In the data rows, the value 128 means zero.
Some points, each followed by its number:
[ 90 135 193 157 156  72 120 106 166 152 200  93] 0
[145 147 143 136 159 172 129 150 117 156  90 126] 1
[138  82 131 108 114 166 129 133 153 195 126  84] 2
[ 78 162 134 128 119 128 140 138 194  80  99 118] 3
[137 111  76 137 157 255  97  99  15 163  72 108] 4
[190 113 104  97 131 204  61 143  74 202 154 157] 5
[108  84 118 171 140 119 127 117 104 150 157 130] 6
[138 120 150 108  89  86 126 102 144  88 106 104] 7
[144 114 143 118  99  73 141 131 179 148 140  72] 8
[ 99  92 100 168 168 141 114 127 127 137 156  93] 9
[102 141 151 104 147 197 102 129  83 160 123 140] 10
[141 144 123 179 124 105 152 117 155 140 103 134] 11
[109 140 122 143 130 105 115 104 135  93 139 122] 12
[126 150 135 102 129 138 102 134 122 141 133 128] 13
[143 138 128 133 124 122 156 139 119 123 126 132] 14
[ 87 133 156 106 120 120 150 170  98 101 148 189] 15
[126 141 134 145 140 106 126 110 138 162 136  91] 16
[163 142 162 147 118 119 101 148 174 178 139 123] 17
[147 190 143 146 170 177 110 136 103 151 107 152] 18
[106 155 187 103 129 158 117 119  85 136 172  78] 19
[160 167  96 159 179  84 198 115 210 145 132 185] 20
[125 120 132 119 124 114 125 127 106 149 139 137] 21
[132 136 114 121 147 121 144 110 101  45 116 133] 22
[ 53  87 114  32  74 165 177 142  61  93 113 129] 23
[135 131 137 179 168 152 140 112  84 169 138 184] 24
[134 131 129 113 154 116 122 137 125 133 121 119] 25
[132  87 138 126 121 168  88 120 117 207 170 102] 26
[167 103  66 145 117 138 153 154  95 122 109 202] 27
[121 140 127 118 121 134 137 126  86 174 168 102] 28
[147 142 116 139 141 110 132 137  97 136 139 142] 29
[162 122 130 150 154 126 123 133 152 188  52 152] 30
[166 116 158 120 138 200  76 150  74 193 147 134] 31
[108 111 164  99 111 169 126 126  85 142 200 121] 32
[119 148 119 155 121 172  92  82 138 139 136  98] 33
[202  81 103 120 121 174  90 128 117 207 170 104] 34
[121 133 139 127 116 112 146 117 197 115 119  93] 35
[173 103 128 138 146 137  40 100 120 171 190 136] 36
[132 106 101 116 143 175 142 143 118 125 108 117] 37
[101 155 155 132 157  95 111 108 168  95 127  82] 38
[108 117 123  72  96 146 141 137 110 102 116 132] 39
[131 136 125 127 117 102 150 126 109  78 118 153] 40
[ 67 133 169 120  98 103 119 114 127 137 147 102] 41
[181  72 115 134 146 235  23  92  49 216 212 109] 42
[127 125 151 135 134 156 139 156 100 135 132 158] 43
[100 131 119 194 141 120 146 126 124 137 168 138] 44
[124 122 143 146 131 162 118 113  58 148 156 118] 45
[125 135 195 141 120 128 124 129 116 163 118 148] 46
[163 146  97 103 101 147 136 122 114 106 100 137] 47
[ 95 166 171 102 130 143  87 125  65 134 145 124] 48
[100 122 132 100 141 170 124 134  70 115 142 119] 49
[118 135 110 111 143 127 130 120 164  93 153  80] 50
[ 74 105 132  81  89 116 117 115 112  74 160 113] 51
[131  98 117 151 165 210 133 138  74 130 127 157] 52
[ 94 118 129  94  98  74 148 153  79 142 185 119] 53
[174 183 120 108  78 104 143 124 156  73 100 151] 54
[124 134 120 140 130 113 141 135 145 117 121 140] 55
[109 114 109 135 115 137 126 134 113 137 153 132] 56
[149   0  86 111 175 243  63 140  81 255 216  13] 57
[203 117 149 130 151 164  84 126 127 211 140 101] 58
[129 132 112 136 104  90 124 134 161 128 141 131] 59
[102 148 168 115  84  87 126  97 173 113 122 143] 60
[104 124 133 108 133 142 147 125  90  94 119 114] 61
[152 123  85 135 144  96 166 154 147 106 122 167] 62
[162 145 176  80 134 114 119 124 160  82  65  98] 63
[111 126 129 167 156 126 162 150 158 114 109 152] 64
[130 107 112 127  72 128 160 133 127 137 111 125] 65
[124 125 131 186 143  96 204 154 146 103 105 153] 66
[255 104  94 160 105 159  88  97 103 255 170 149] 67
[119 130 153  61 104 132  97 118 102  86 125  93] 68
[134  88 104 150 180 234 120 133  32 155 154 178] 69
[ 93 161 140  82 102  34 127 129 177  65 114  87] 70
[ 96 138 160 176 148  90 148 133 193 133 149  95] 71
[128 124 116 145 128 130 134 113 159 114 112 112] 72
[109 127  76 145 150 138 143 105  90 113 103 165] 73
[125 148 145 129 113 111 129 133 157  94 101 139] 74
[125 108 117 131 111 125  87 120  53 176 228 140] 75
[ 95 123 145 105 146 153 130 111  93 114 109 135] 76
[126 148 139 130 144 115 118 125 158 101 112 117] 77
[106 124 106 152 139  69 125 103 110  97 142 136] 78
[159 162 107 123 120 142 143 126 149 107  82 170] 79
[127 140 113 157 135 101 159 142 160 108 124 150] 80
[112 141 131 124 128 132 144 131 129 110 138 129] 81
[134 122 147 118 114  84 129 129 131 150 129 128] 82
[174  96 124 133 147 150 102 147  74 233 193 134] 83
[130 127 100 137 138 109 144 111 135  66  89 154] 84
[114 138  86 125 152 160 102 111  18 155 165 161] 85
[133 155 145 158 167 154 134 118  88 135 145 165] 86
[ 36  61  91 118 163 143 160 116  72  29 185 120] 87
[140 133 141 137 130 124 127 126 144 136 117 135] 88
[128 143 182  81 119  99 105 130 178  64  89  86] 89
[107 124 116 103  77 112 142 128 152 102 120 142] 90
[131 124 108 128 132 121 138 112 132  82 110 142] 91
[177  94 141  89  85 172  70  96  98 160 204  95] 92
[114 122 121 127 126 126 133 147 116 125 144 143] 93
[158 128 130 121 128 130 140 152 167 122 123 136] 94
[ 70 149 118 130 147 157 112 165 180 122 190  97] 95
[147 138 120  90 130 150 112 123  55 126  95 161] 96
[138 143  96  74 114  83 126 135 186  39  81 122] 97
[136 137 132 154  97 107 128 102 107 159  99 152] 98
[118 142 107 144 155 132 160 177 158 124 145 168] 99
[133 128 120 159 161 171 134 136 130 148  91 149] 100
[118 104  93 150 156 151 160 147 139 127 116 129] 101
[156 142 127 145 155 145 141 116  63 164 147 131] 102
[163 148 117 147 146 127 144 122 126 123 109 174] 103
[125 139 134 155 152 117 125 124 133 144 121 138] 104
[182 161 173  70  99 167  37  83  72 182 205 117] 105
[150 114 128 130 137 178  87 140  98 200 183 120] 106
[117 150 145 123 130 118 128 124 138  88 118 124] 107
[ 93 108 103 151 110 160 131 134 114 125 122 132] 108
[139 155 132 124 135 127 154 134 119 135 126 130] 109
[116 160 149 100 159 127 152 110 135 102 133 106] 110
[122 143 138 113  85  84 143 117 132 113 151 139] 111
[138 156 132 143 137  63 131 119 181  87 108 128] 112
[116 115 131 121 126 127 127 140  37 116 120 218] 113
[141 175 142 148 116 139 120 110 148  92 122 182] 114
[131 145 111 142 135 118 170 159 135 127 104 185] 115
[155 136 102 107 131 147 144 154  78 152 114 164] 116
[176 106 126  89  74 156 140 116 158 166 164  70] 117
[108  87 125 138 120 120 150 124 126 157 145 118] 118
[103 133  94 151 124  73 155 125 138 125 154 183] 119
[ 93 145 159  85 142 156 123 140  44  62  65 149] 120
[138 133 116 128 152 117 126 133 143 140 127 122] 121
[125 109  98 106  89  95 118 123  97 136 117 135] 122
[130 112 102 125 151 121 134 123 146 106 163 113] 123
[133 166 113 148 141  50 131 133 118 136 173 161] 124
[165 142 145 121 193  91 114 138 116 173 152  96] 125
[157 139 116 136 139 173 130 137 121 128 105 146] 126
[103 144 144 157 160 107 139 143 201 141 116 111] 127
[192 134 170 112 122 199  77 152  78 179 152 142] 128
[114 120 111 135 109 118 125 157 134  99 122 137] 129
[117 139 133 132 117 116 145 155 181  81  94 139] 130
[126 121 115 134 130 127 125 110 116 112 118 141] 131
[121 110 118 143 100 168 151 113 144 107  79 175] 132
[116 136 136 121 128 152 106 129 170 101 125  89] 133
[107 128 142 110 102  89 110 113 137 131 133 125] 134
[153 189 195 190 212 128  83 126 136 172 139 137] 135
[117 129 118 128 144 108 119 129 129 158 133 104] 136
[ 78  79 146 148 134 166 135 129 105 175 158 100] 137
[181 142 141  44 132 187 114 154  89 136  96 126] 138
[ 19 149 155  50 142 189 108 163 162   0 123  69] 139
[125 141 122 165 108 145 131  87 109 128  84 124] 140
[123 144 114 156 141  76 112  94  95  93 134 130] 141
[170  77  97 145 149 171 104 131  84 233 200 126] 142
[ 74 119 124 155 109 112  96 104 103 139 124 156] 143
[102 123 137 171 155 111 129 158 183 117  82 146] 144
[106 171 148 153 133 124 117 111 167 110 118  99] 145
[125 149 152 174 144 135 136 151 152 144 106 118] 146
[226  71 144 148 105 255   0  60 111 185 192  59] 147
[137 149 113 134 127 126 184 173 112 130 102 204] 148
[158 109 115  49 119 105  99 145  96  91 138 178] 149
[102  56  54 170 164 132 142  96 131 137 141 109] 150
[163 137 160  60 162 147 124 135  55 154  85 116] 151
[128 146 151 104  94 114 135 123  99 101 118 140] 152
[108 148 119 138 107 156 156 150 118 123 143 133] 153
[ 97 141 183  89 139 146 122 136 170 113  89  76] 154
[135 128 136 140 194 176 134 165 121 187  81 137] 155
[132 117 152 127  81 105 147 125 126 107  94 142] 156
[105 121 102 172 158 166 106 155 140 130  97 133] 157
[127 145 160 121 111 113 110 132 148 141 152 115] 158
[134 123 126 131 116 108 162 130  92  65 110 167] 159
[ 99 102  93 119 110 114 128 149 121  99 119 146] 160
[112 137 163 126  84 107 136 135 146 105 146 130] 161
[100 125 150 112 104 116 127 105 150 106 120 109] 162
[120 149 137 174 170 146 149 139 139 153 121 135] 163
[101 133 127 132 152 123 131 145 122 141 114 135] 164
[145 116 113 130 114 141 116 123 141 118  80 120] 165
[179 120 119 143 123 146 112 121 117 189 147 140] 166
[115 126 121 162 156  66 146 118 161 145 143 131] 167
[137 148 138 116 130 143 125 142 104 142 139 131] 168
[146 140 130 124 111 126 118 108 127 114 130 122] 169
[121 129 113 140 135  89 150 121 170 106 100 141] 170
[127 125 152 143 168 109 152 131 168 173 134 117] 171
[133 129 114 150 172 124 114 115  93 159 160 115] 172
[168  97 112  78  96 149 110 134  94 138 148 167] 173
[122 131 128 160 146 135 125 132 132 161 134 154] 174
[169  81 125 148 142 155 107 141  37 255 218 126] 175
[125  62  54 124 170 126 216 159 139  56  68 156] 176
[128 141 125 153 132 130 143 153 137 123 136 144] 177
[ 99 116 149 128 117 140 134 108 118 135 139 120] 178
[109 144 151 113 111 110 122 129 134 114 120 129] 179
[ 91  99 119 150 120 115 160 140 164  99 119 107] 180
[132 130 139 100 133 138 129 150 161 116  88  94] 181
[105 129 123 143 158 125 137 125 103 120 136 107] 182
[176  58 117 131 146 176  73 151  82 196 178  98] 183
[255 164 137  70  36 145 142 161 144 126  94 117] 184
[134 168 134  92 138  54 132 115 190  19  81 110] 185
[116 114 132 145 169 133 148 137 147 142 164 120] 186
[ 99 150 120 147 126 114 116  86 133  74 144 108] 187
[ 84 118 128 131 179 171 133 180 133 124  98 119] 188
[121 121 113 163 121 136 117  93 110 143  93 132] 189
[122 144 132  85  86 122 130 129 122  93 120 143] 190
[117 138 127 117 127 129 117 130 103 112 115 162] 191
[106 148 114 138 119  90 137 128 154  86 126 118] 192
[100 156 118 146  96 162 163 160 112 134 160 123] 193
[ 79 103 133 111 100 116 120 129 117 145 156  99] 194
[156 105 108 131 118 152  89 126 111 152 147 147] 195
[ 92 133 165 185 163 145 141 164 142 190 157 138] 196
[151 103 134 167 156 142  84 116 111 207 196 135] 197
[129 129 144 129 109 154 128 125 116 113 113 142] 198
[124 168 159 133  95 107 135 134 153 117 116 164] 199
[214  77  83 146 122 188  84 124  55 214 173 156] 200
[149 120 114  99 111 127 141 161 135 119 128 131] 201
[ 93 153 105 132 114 115 133  78 124  72 137 106] 202
[109 107 127 124 123 149 144 124  94 170 141 115] 203
[183 183 115  92  92 106 137 146 145  73 113 144] 204
[ 89 120 148 157 130 107 116 140 135 140 134 112] 205
[146 162 125 124 148 118 127 163 153 131 107 150] 206
[209  95 153 108 123 184 101 155 131 182 125 157] 207
[141 169 160 130 110 150 130  98 129 126 123 128] 208
[115 140 180 129 129 113 128 136 113 158 122 145] 209
[203 182 169  62 125 120 117 114  64 122 137 142] 210
[ 89 154 134 165 155  98 140 119 159  95 107 116] 211
[113 146 134 131 148 125 129 122 135 129 131 136] 212
[ 98  85 103 175 146 155 157 126 204  40  75 180] 213
[139 118  98 195 250 133  96  94  49 203 220 104] 214
[150 127 125 147 138  93 133 123 132 106 121 134] 215
[143 128  91 124 142 126 144 136 116 129 137 142] 216
[ 98 130 118 106 107 117 127 102 119 115 153 103] 217
[ 90  90 161 112 115 123 127 137 158  97  90 108] 218
[122 149 130  51  59  78 163 132 153  47 117 168] 219
[ 87 122  97  96  27 149 157 143 130 115 148 115] 220
[144 131 171  83  87  92 107 123 144 131 101  92] 221
[157 129 139  84  85 116 125 122 150  91 118 104] 222
[106 129 120 133 111  97 131  92 128 149 172 116] 223
[177 126 105  77 125 138 155 117 119 111  71 142] 224
[236  45  42 195 150 241   0 118   0 255 234 108] 225
[157 167 151 121 125 128 107 115 173 101  95 110] 226
[135 142 144  95 123  77 129 120 212 105 130  88] 227
[ 98 115 128 147 184 110 145 132 170 122 165 117] 228
[ 71 115 165 130 105 105 109 122 131 137 142 106] 229
[174  63  80 151 140 169  99 120  65 203 194 161] 230
[110 142 133 173 134  99 137 126 196 111 103 136] 231
[131 137 116 132 144 133 148 151 104 113 140 161] 232
[113 133 117 126 106 162 118 124 103 151 132 117] 233
[110 122  93 135 142 143 144 117 100 117  97 150] 234
[ 92 140  99 124 133 159 132 158 164 124 140 118] 235
[125 132 114 123 136  94 139 131 162 117 113 132] 236
[145 137 161 128  73 111 155 125 106 116 123 190] 237
[103  68  83 177 190 174 111 109 124 143 169 105] 238
[159 125 136 103 114 128 139 154 132 106  94 137] 239
[111 147 145 143 136 138 128 136 133 147 103 137] 240
[142 135 119 136 125 105 148 132 140 152 111 136] 241
[157 155 130 119 149 117 121 129 146 144 140 121] 242
[113 139 120 176 140 113 127  94 145 140 122 112] 243
[ 67  83 157 115 117  96 153 125 142 106 135 100] 244
[117 131 119 124  83  32 144 119 166 145 130 127] 245
[ 81 121 108  90 106 152  70 133 133 168 165  82] 246
[169 123 109 126 137  66 170 110 144 143 101 121] 247
[141 101  72  96  79 138 179 153  37  87 155 197] 248
[132 123 135  97  96 138 134 130 117 108 111 114] 249
[115 151 138 124 143  73 138 149 128  85 143 147] 250
[158  91 126 127 140 189  61 116  73 173 173 104] 251
[ 71 144 153  80 144 180  95 166 143  52 104  82] 252
[ 81  98 182 100 126 168 125 146  86 149 110 106] 253
[100 124 119 197 156 103 173 127 135 135 146 142] 254
[110 136 139 151 137 110 131 109 134 118 120 126] 255
[142 159 131 138 128 115 163 154 147 130 112 182] 256
[149 150 146 114 177  97 118 123 135 154 140  78] 257
[126 138 118 152 117 133 141 132  75 172 156 152] 258
[149 136 137 116 105  85 142 157 130 102 158 191] 259
[102 113 123  64  93 111 128 132 154 113  80 136] 260
[132 126 131 133 140 119 134 134 144 132 138 119] 261
[112  85  78 144 156 136 131 103 140 125 135 114] 262
[165 128 143  77  87 111 135 117 157  73 123 101] 263
[108 134  73 138 131  72 161 127 124 144 161 182] 264
[107  95 146  99  87 109 103 117 156 130 141  75] 265
[ 99 146 163 151 141  71 156 127 143 105  90 130] 266
[196  76 149 168 171 229  35 164  48 255 224  61] 267
[158 144 127 134 138 133 110 116 142 106  86 140] 268
[ 91 120 150 157 112 165 121 127 110 134 108 120] 269
[101 142 136 142 116 137 126 108 130 149 135 103] 270
[140 156 135 131 148 126 127 159 138 134  96 136] 271
[117 139 132 144 141 113 108 133  99 143 151 147] 272
[107 141 154 115  79  87 160 108 161 115 136 113] 273
[124 124 138 171 126 105 129 118 127 118 150 154] 274
[138 138 146  92 116 137 127 125 103  92 118 116] 275
[132 143 126 104 136  94 123 129 168  78  98 119] 276
[129 168 142  86  83 152 150 139  14  84 131 166] 277
[174 148 112 106 130 140 146 137 124 127  84 142] 278
[155 137 103 119 102 147 180 146 106 126 101 158] 279
[108 159 137 147 160 133 120 131 114 105 111 161] 280
[121 142 136 122 127 109  97 118 143 101 108 128] 281
[153 135 119 137 137 163 133 144 123 134 104 149] 282
[140 145 109 117 119 128 170 161 154  78 119 122] 283
[107 146 154 111 128 134 111 123  98 135 137 128] 284
[128 160  98 182 136  81 186 142 197  80 112 165] 285
[136 129 121 128 102 144 139 118 134 121 103 153] 286
[147 115 140  84 141 143 130 124  83 154  88 127] 287
[123 144 115 182 114 144 123 104  75 165 112 182] 288
[121  92 118  90  85 131 118 119 121  83  78 143] 289
[ 94 152 117  97 151 179 188 160 155  71  91 106] 290
[ 93 129 128 113 132  82 115 110 109  70 147 131] 291
[132 120 136 118 117 123 140 125  94 111 112 148] 292
[106 119 137 126 120 134 133 112 116 137 146 111] 293
[217  80 152 122 113 203 100 159 137 190 130 153] 294
[ 99 131 127 162 137  85 137 141 137 144 128 137] 295
[117 131 123  81  89 139 109 131  94  97  89 150] 296
[123 115 150 149 148 116 128 123 167 112  95  98] 297
[143 124 109 109 128 123 140 135 150 134 110 105] 298
[105 138 149 136 157 116 115 117 144 116 139  96] 299
[115  86 105  38 130 201 153 149  95 108  86 114] 300
[135 154 159 158 154 126  99 115 165 143 145 112] 301
[188  67 121 139 168 168  81 156  36 255 246 135] 302
[ 71 155 184 160 115 139 157 157 162  74  93 137] 303
[ 97 131 134 188 167 174 148 136 138 177 123 121] 304
[135 137 140 130 138  81 154 163 181  98 119 132] 305
[154 113 141  95 122 149 106 140 115 128 127 136] 306
[ 34 116 117 223 195 119 208 100 216  94 125  96] 307
[187  87 113  83  94 143 123 126 111 119 109 141] 308
[111 148 158 105  94 108 117 125 140 101 118 130] 309
[103 133 123 129 155 120 119 121 136 114 105 114] 310
[132  88 106 225 126 114 216 135 146  77 114 188] 311
[160 228 107   0  17  28 143 149 199  55  67 128] 312
[111 139 150 124  89  96 146 119 147 117 138 125] 313
[ 84 122 106 133 165 150 116 144  96 108 132 123] 314
[145 155 150  89 122  95 118 129 158 124 129 137] 315
[125 120  97 120 106 142 139 122 135 113 122 119] 316
[126 125 105 113 131  88 142 157 197  32 137  78] 317
[110  93  96 151 110 149 160 142 103 226 204 129] 318
[104  81 125  75  74 199  97 102 119 204  76  74] 319
[125 147 160  82  73 112 103 143 121  98 112 169] 320
[ 87 130 141 137  95 121 128  96 161 136 129  87] 321
[103 120 102 106  79 149 142 132 129 111 135 107] 322
[141 127 110 145 139  99 130 121 116 157 147 137] 323
New points follow, each followed by the numbers of its three nearest points above by angle, seen from the average point of the numbered points, nearest first.
[137 111 127 111 111  91 125 130  63 183 132 144] 21 122 258
[112 143 117 131 109 132 157 152 147 107 133 130] 283 81 153
[116 102 140  90  96 124 105 129 143 131 131  85] 265 221 194
[ 80 114 191  96 147 147 104 159 111 119 125  83] 253 252 154
[137 145 177 186 197 149 151 143 117 132  97 164] 163 86 100
[161 141 156 107 126 133 118 125  95 125 130 132] 210 151 138
[195 180 190   0  63  50  91 158  87 107  81 171] 320 152 210
[103 134 126  94  41 114 134 119 157  73 117 133] 90 190 219
[111 123 126 133 113 135 134 118 101 126 126 157] 113 288 191
[122 152 129 185 128  84 146 107 235  90  86 137] 231 170 112
[122  95  83 139 158 155 161 159 141 130 116 142] 101 176 37
[118 138 126 120 112 118 121 140 150 137 126 136] 59 245 199
[122 117  70 107  64 151 161 127  79 112 117 176] 248 279 27
[134 134 110 107 113 107 129 131 153  81 114 125] 97 276 185
[115 151 135 154 146  87 128 105 148 178 137  91] 16 136 243
[118 146 167 107  95 106  89 139 161 147 153  90] 158 265 221
[152 152  76 142 143 117 134 136 121 129 146 176] 216 264 103
[122 113 136 141 141 117 132 141 103 138 109 122] 164 182 155
[115 123 126 157 143 151 115 145 143 121 104 130] 157 144 100
[124 155 139   8  87  76 100 144  45  82 176 173] 149 190 152
[ 86 111 154 134 122 138  90 116 134 131 125  97] 229 41 321
[152 133 113 126 122 147 131 145 154 134 125 131] 94 184 282
[ 93 117 132  59 102  53 147 154  53 144 208 132] 53 21 75
[117 118 150 115 118 151 120 136  99 140 162 124] 32 19 45
[115 146 149 124 142 148 101 126 167  98 120  77] 133 154 38
[110 109 122 118 153  68 111 116 168 165 122  96] 136 167 16
[142 147 110 120 128 121 140 146 156 111 132 127] 283 94 305
[115  65  85 148  70 144 181 136 107 112 119 131] 65 108 316
[113 144 150  81 115 189 132 129  80 110 142 135] 49 277 10
[108 118 130  84  94 146 142 144 114 102 114 136] 39 23 249
[113 139 136 178 189 108 114 119 121 185 116 134] 104 174 135
[218 138 139   0 130 210 118 173  92 128  62 119] 138 306 151
[145 112 119 106 117 122 128 123 122 124 114 121] 308 224 289
[177 158 114 146 142  73 146 146  97 157 114 167] 29 241 103
[143 132 143 161 152 144 135 122 114 159 130 164] 24 174 86
[125 116 139 101 146 160 125 140 161 116  86  92] 181 154 133
[ 92  91 129 123 115 165 160 128  92 167 134 116] 203 137 118
[ 94 104 125 172 206 108  98  96 131 137 155  93] 9 238 299
[170 134  80 117 138 106 187 138 113 119 128 137] 216 62 14
[179 157 125  95 177 102 140 136 142 155 137 113] 242 125 257
[113 148 122 151  90 140  80 113 135 119 150 134] 33 143 187
[111 141 138  72  92  75 144 115 126  60 126 149] 219 190 152
[102 140 120 144 126  87 138 125 157 107 131 117] 192 211 112
[105  95 138 125  77 127 176 119 140 164 173 102] 118 293 194
[ 56  76 143 127 127  95 172 107 128 100 155  91] 244 180 87
[119 151 135 130 115 130 112 102 134 124 114 113] 145 208 33
[193 159 128 147 157 134  85 102 161  82  28 157] 268 79 226
[131 125 125 126 148 112 142 128 151 134 164 114] 261 228 186
[137 123 109 111 126 131 140 119 123 126 118 121] 224 316 47
[165 118 145 142 147 144 121 127 147 199  74 161] 30 155 88
[187 136 127  88  83 139 145 142 137 127 111 112] 184 222 239
[119 125 115 159 148 143 125 141 127 150 142 148] 174 196 304
[151 140 154  78 137 100 128 113 150  89  76 107] 63 89 276
[125 164 164  81 103 117 143 144  95  90 130 164] 152 320 190
[114 116 147 128 119 129 131 119 104 103 116 151] 292 159 120
[128 114 151 162 185  99 170 136 173 199 110 111] 171 127 261
[121 141 135 142 113 116 138 148 175  95  94 145] 130 74 231
[171 116 107 108 122 169  92 138  94 171 146 141] 5 200 195
[124 121 102 142 128 207 107 114  83 130 110 117] 4 52 233
[108 122 108 120 109 121 140 137  89 129 137 151] 248 93 113
[ 96 183 147 145 103 130 136 134 136  22  80 131] 107 74 303
[112  93 111 146 132 115 133 124 105 144 141 129] 6 118 150
[ 78 104 119 158 172 128 158 163 132 167 113 127] 164 304 196
[102 126 154 192 155 117 133 166 211 102  60 174] 144 64 231
[141 131 147 100 120  75 115 127 132 153 133 130] 82 315 134
[107 107 162 169 163 127 130 120 191 115  71  91] 297 144 127
[181 103 103  98 105 167 107 135 115 156 135 113] 34 5 294
[163 154 118 142 143 153 139 114  49 164 144 138] 102 258 85
[ 68 116 133 135 196 184 127 186 124 121 101 131] 188 314 157
[127 141 127 104 106 128 115 125 105 104 103 151] 296 191 190
[156 196 195 185 171  96  61 104 217 175 143 111] 301 135 17
[122 119 152 124 126  94 134 124 121 127 125 140] 82 266 134
[144 110 120  99 116 144 135 159 123 133 138 126] 201 173 306
[128 136 134 148 134 105 115 125  84  92 129 154] 141 159 40
[119 136 126 133 125 125 116 118 152 132 127 141] 231 60 59
[139 139 153 113 119 138 125 119 112 101 124 126] 275 152 68
[138 134 115 127 111 130 143 132 115 129 126 140] 279 248 27
[ 76  87 158  65  76  90 155 134 148  90 132  90] 244 162 51
[113 133 128 123 156 121 118 131 138 109 107 125] 310 77 276
[112 110 126 126 147  77 111 120 159 150 123  96] 136 8 167
[ 88 142 145 144 107 137 124 105 124 161 138  97] 270 321 293
[106 147 155  82 123  51 128 115 156 113 154  95] 70 134 227
[ 81 149 127 121 181  94  93 123 142  65  82 117] 310 281 77
[ 73 150 141 195 255  34  48  53  19 227 255 201] 272 172 214
[102 115 196 133 166 121 102 101 176 162 181  60] 0 299 301
[169 134 140 114 128 126 151 159 196 108 115 137] 94 305 130
[114 129 113 153 110  76 132 140 154  54 120 134] 192 129 112
[122 106 126 105  82 122 169 116  46  59  91 176] 292 159 40
[139 141 138 126 116 112 126 128 113 142 123 138] 98 82 209
[ 97 125  87 141 152 169 105 106  10 149 164 145] 85 45 69
[ 81 168 188  55 111   0 114 105 188  97 167  63] 70 134 227
[162 128 106  86 124 144 145 134 122 105  86 136] 224 278 47
[149  97 133  77 100 154  94 117  73 140 150 143] 173 306 92
[143 190 191 177 222 118  80 121 141 176 134 139] 135 301 104
[104 108 145 131 105 157 108 130 108 136 111 115] 269 253 319
[112 124 139 168 173 161 121 125 118 134  83 148] 100 157 155
[105 120 154 168 184 102 165 135 168 197 125 110] 171 127 196
[145 112  96 106  79 135 168 148  52 104 142 177] 248 277 292
[152 126 128 115 129  93 136 124 133 134 113 127] 247 82 241
[ 83 115 120 128 125 140 136 123  65 111 126 168] 113 191 76
[113 136 162 128  79 106 137 141 141 110 144 132] 161 313 273
[104 152 166 100 125 150 116 128 104 128 144  89] 19 284 48
[ 72 106 109 176 150 181 158 165  99 174 105 132] 304 108 188
[131 119  93 102  69 145 153 130  82 110 123 189] 248 279 27
[102 138 116 149  96  55 145 132 187  46 124 128] 192 112 317
[196  96  91  60  91 159  96 135  53 152 161 188] 173 5 195
[124 139 129 111 108 136 142 133  89 112 127 138] 277 152 292
[118 116  94 119 103 157 144 124 133 112 125 120] 316 322 220
[118  92 108 210 141 101 243 135 176  35 120 182] 311 66 80
[120 136 138 167 187 164 131 119 142 140  57 140] 100 155 240
[113 187 154 148 166 142  95 139 129  85 121 140] 280 107 212
[118 141 130 156 134  98 138 117 186 110 105 137] 231 170 112
[139 145 113 141 157  98 178 124 179 121 135 159] 20 80 285
[ 73 115 156 106  97 110 141 100 164  81 101  89] 162 218 244
[118 129 135 160 144 113 126  95 140 137 129 118] 243 255 16
[ 86 123 123 184 151 129 159 111 163 106 120 113] 307 211 180
[102 146 134 135 120 125 134 133 131  71 103 130] 107 303 74
[ 82 113 136 106  92 101 121 127 133 136 154  92] 194 41 265
[197  81  47 148  82 124 152 168  99 118  83 238] 27 279 148
[162 136  43 159  92 155 151 134 147 149 110 118] 316 65 279
[ 60  95 137  63  83 103 126 107 126  73 165  92] 51 217 244
[118 106 142 142  81 105 158 128 137 100  99 142] 156 90 65
[120 133 127 162 127 123 111 137 118 167 131 174] 174 288 24
[105 118 114 124 156  90 100 129 130 167 134  77] 136 16 257
[204 161 172 146 108 110  85 156 204 163 120 114] 17 88 242
[163 105 141 141 146 195  67 147  94 235 197 120] 106 267 83
[134 118  82 188 174  78 176 138  94 189 181 146] 323 254 44
[100 122 145 120 130 140 142 130  81  86 122 108] 61 120 49
[142 145  94 161 134 166 101 102 117 136 122 115] 33 4 189
[119 155 138 143 132 123 120 117 146 120 131 107] 145 38 299
[ 46 120 117 128 146  75 117 104  97  37 172 122] 291 87 12
[ 85  44  46 128 194 136 197 117 179  20 131 122] 176 262 213
[118 136 142 147 144 193 105 128  10 203 198 119] 45 175 106
[143 122 129  92 122 150 117 126  79 120 103 140] 96 287 138
[108 125 130 140 124 121 131 135 105 134 136 164] 113 93 15
[ 79 158 160 210 141  91 149 115 204 135 163  91] 71 127 0
[ 81 150 182 153 169  68 104 119 147 153 208 108] 0 299 71
[132 124 149 136 136 162 144 148  99 131 128 167] 43 52 69
[140 136 120 137 133 136 139 120  74 139 136 130] 102 85 45
[131 105 123 108 103  57 149 131 195 142 128  62] 8 227 35
[136 120 124 121 110  95 138 132 156 138 138  94] 8 227 245
[126 136 134 119  96  94 132 119 124 131 145 137] 111 313 245
[119 110 106 156 128 190 172 150 139  88  70 165] 132 213 176
[161 160  98 129 130 130 140 141 144 113  79 176] 79 103 278
[113 138 128 117 127 120 115 118 108 115 128 156] 191 113 291
